Here are the same points, seen from different sides; a view may also be mirrored.
A view may leave some points out, and in a few views one point is out of place. Which views, in the order they come, and which point in each? Write no view if none.

Scene 1 (5 views)
panel a:
  Zor 10 20 1 3 -14 -14 -32 13 22 -22 7 37
  vol 11 21 0 2 -16 -14 -32 12 22 -20 7 37
  mipo 6 24 -4 6 -5 -23 -31 5 16 -23 8 49
  sivis 6 24 -1 7 -3 -21 -31 6 16 -23 6 48
  Demod 6 7 -1 4 -17 -21 -30 11 21 -21 12 37
  sali 12 18 0 2 -19 -15 -32 12 21 -19 7 37
  Gusaz 6 8 -1 4 -18 -20 -30 12 21 -21 12 36
  Mugan 4 24 0 8 -1 -22 -30 5 15 -24 5 47
panel b:
  Demod -5 -12 -5 22 8 2 -13 -6 -4 22 -4 -19
  sali -9 -11 -6 18 2 -3 -9 -5 -7 29 3 -12
  Gusaz -6 -12 -5 22 8 1 -13 -5 -5 23 -3 -19
  Mugan -6 -18 3 27 12 -2 -5 -21 -1 27 6 -4
  mipo 2 -21 -5 25 13 -4 -6 -12 -3 33 4 -8
  Fov -7 -12 -4 23 9 2 -12 -7 -4 22 -3 -18
panel c:
  Demod 7 -1 12 -6 31 -18 13 -16 2 -18 -8 -1
  mipo 6 10 14 5 17 -24 17 -16 3 -9 -17 2
  Fov 6 1 11 -5 30 -17 14 -16 2 -16 -9 -2
  sivis 4 11 12 5 16 -22 18 -16 4 -6 -16 0
  Zor -2 5 7 -4 24 -13 18 -15 6 -16 -16 -1
  vol 0 3 7 -5 24 -12 18 -15 7 -17 -18 1
  Gusaz 7 -1 11 -6 31 -17 13 -16 2 -18 -9 -1
  Mugan 4 12 13 6 16 -22 18 -15 4 -4 -14 -1
panel d:
  Demod -8 6 15 -9 -10 -5 5 -2 -1 4 -11 -1
  sali -4 4 21 -15 -7 0 5 -2 -5 -1 -12 8
  sivis 2 9 18 -25 -1 -6 13 -13 -3 -5 -15 -5
  Mugan 3 10 17 -24 -2 -7 14 -15 -3 -4 -14 -5
  Zor 1 7 19 -16 -5 0 5 -3 -8 0 -13 5
  Gusaz -8 6 15 -9 -10 -4 5 -2 -1 3 -11 0
  vol -1 5 21 -16 -5 0 5 -2 -7 -1 -13 6
  mipo -1 9 19 -26 -2 -6 13 -10 -2 -6 -15 -7
panel e:
  vol 43 -16 24 48 -10 -17 -30 11 -24 33 -23 14
  Demod 40 -12 24 40 -15 -7 -23 15 -26 35 -24 21
  Fov 39 -13 23 41 -14 -8 -24 16 -26 33 -23 20
  sivis 26 -21 19 46 -5 -14 -29 20 -28 28 -21 9
  Gusaz 41 -12 24 40 -15 -8 -23 14 -25 34 -24 21
  Zor 42 -16 23 47 -10 -15 -31 14 -24 31 -22 13
  Mugan 26 -21 18 46 -6 -13 -30 22 -29 27 -20 8
  mipo 24 -20 21 46 -4 -14 -27 18 -29 31 -22 11
Views that do not fit: panel b
  out of place in panel b: mipo

Scene 2 (5 views)
panel a:
  molop -7 -32 -5 -10 -9 6 -16 -6
  rur 0 -24 -8 -6 -3 9 -7 -7
  nuzer 3 -36 2 -15 -17 1 -19 -13
  mamop 8 -37 -16 -15 -5 14 -17 -1
  Nanil 7 -21 -3 -14 -7 11 -15 4
  debo 0 -31 2 -15 -15 5 -19 -7
  fanaf -6 -25 3 -22 -11 11 -12 -2
  rezip 9 -21 3 -7 -8 -4 -5 -13
  Tonu -2 -29 -1 -7 -11 4 -14 -13
  Dapo -4 -29 -1 -12 -14 14 -21 -7
  bilo 4 -33 8 -9 -19 -9 -23 -14
panel b:
  bilo -19 5 -18 8 -20 -3 6 -6
  rezip -22 0 -21 6 -8 14 -2 2
  rur -5 4 -20 13 -1 15 -7 5
  molop 0 3 -21 15 -9 5 -4 -3
  Dapo -2 5 -11 21 -7 4 -3 -4
  debo -7 1 -15 18 -15 5 0 -5
  Tobeb -13 -3 -11 12 -19 6 0 -23
  mamop 5 6 -17 25 -13 13 -2 14
  Nanil -4 5 -10 17 -11 23 -2 0
panel c:
  Tonu -30 -15 21 0 20 -13 6 -6
  molop -25 -13 22 5 22 -13 1 -1
  nuzer -31 -6 13 -1 27 -12 9 -3
  fanaf -31 -17 23 7 24 -10 7 14
  bilo -40 -4 12 3 23 -18 13 -11
  Dapo -28 -8 29 2 26 -10 4 3
  Tobeb -49 -11 19 11 25 -20 12 8
  Nanil -22 -10 28 12 16 -7 17 7
panel d:
  debo -4 -3 -10 -7 2 0 18 -22
  mamop 18 -1 -18 -4 12 1 18 -20
  fanaf -8 -2 -16 -4 9 -12 20 -25
  Dapo 3 -2 -13 -5 -3 -7 19 -24
  bilo -10 -6 0 -9 -5 13 21 -22
  Tobeb -23 -8 -6 -10 0 -6 17 -22
  rur 6 -10 -18 1 7 -2 30 -29
panel e:
  debo 15 18 12 17 16 -10 7 -22
  Nanil 18 19 6 19 0 -11 3 -13
  rur 19 22 1 22 3 -17 -1 -29
  nuzer 11 19 16 19 19 -8 10 -29
  rezip 8 12 10 20 3 -8 -6 -34
  fanaf 19 24 11 13 16 -13 -4 -15
  Tobeb 12 6 15 8 25 -6 -3 -16
  mamop 22 33 2 25 0 -18 6 -27
  Tonu 15 17 6 20 15 -13 3 -32
Views that do not fit: panel e
  out of place in panel e: mamop

Scene 3 (7 views)
panel a:
  Luta -14 -2 -15 22 -2
  letib 10 -17 6 10 -6
  nofes 1 -3 -1 16 -8
  Sazi -17 -5 3 15 -9
  nin 5 -5 5 13 2
  kup 1 -6 1 24 -3
  Korub -5 1 15 30 -19
panel b:
  letib -10 2 -33 24 6
  nin -7 10 -25 14 8
  Luta -5 17 0 28 0
  Sofol -1 0 -14 13 -15
panel c:
  Sazi 30 12 11 -5 16
  letib 5 -6 8 -3 16
  nin 14 0 3 9 16
  Les 6 3 -11 -2 -3
  kup 16 4 -1 -1 7
  nofes 18 7 -1 -3 17
  Korub 36 -5 -4 -12 7
  Sofol 30 2 -8 -11 22
panel d:
  Korub 17 1 -2 28 13
  Sofol 27 -2 -10 19 18
  nin 23 4 -9 5 4
  Les 17 15 14 3 20
  Sazi 7 3 -18 14 22
  nofes 18 3 -7 6 20
panel e:
  Korub -17 -15 -11 -2 -12
  nofes -4 -27 -14 14 -6
  Les 11 -17 -3 3 5
  Sofol -11 -23 -22 5 -16
  kup -1 -23 -5 10 -2
  letib -6 -33 -12 9 13
  Sazi -18 -23 -9 22 -11
panel f:
  nin -18 -10 -14 -9 16
  kup -19 0 -5 -14 17
  Sofol 3 2 1 -9 14
  letib -16 -6 -19 -13 29
  nofes -11 -6 -2 -12 19
  Luta -21 -10 16 -12 18
  Sazi -14 -2 6 3 22
  Les -24 5 -8 -30 15
panel g:
  letib -16 -29 9 -9 -19
  Sazi -29 -3 14 -8 -11
  Les -4 -26 11 -11 6
  Luta -26 -8 28 -4 2
  nofes -19 -15 19 -14 -10
  nin -9 -18 18 -6 -17
  kup -13 -16 13 -10 -5
Views that do not fit: panel d
  out of place in panel d: nin
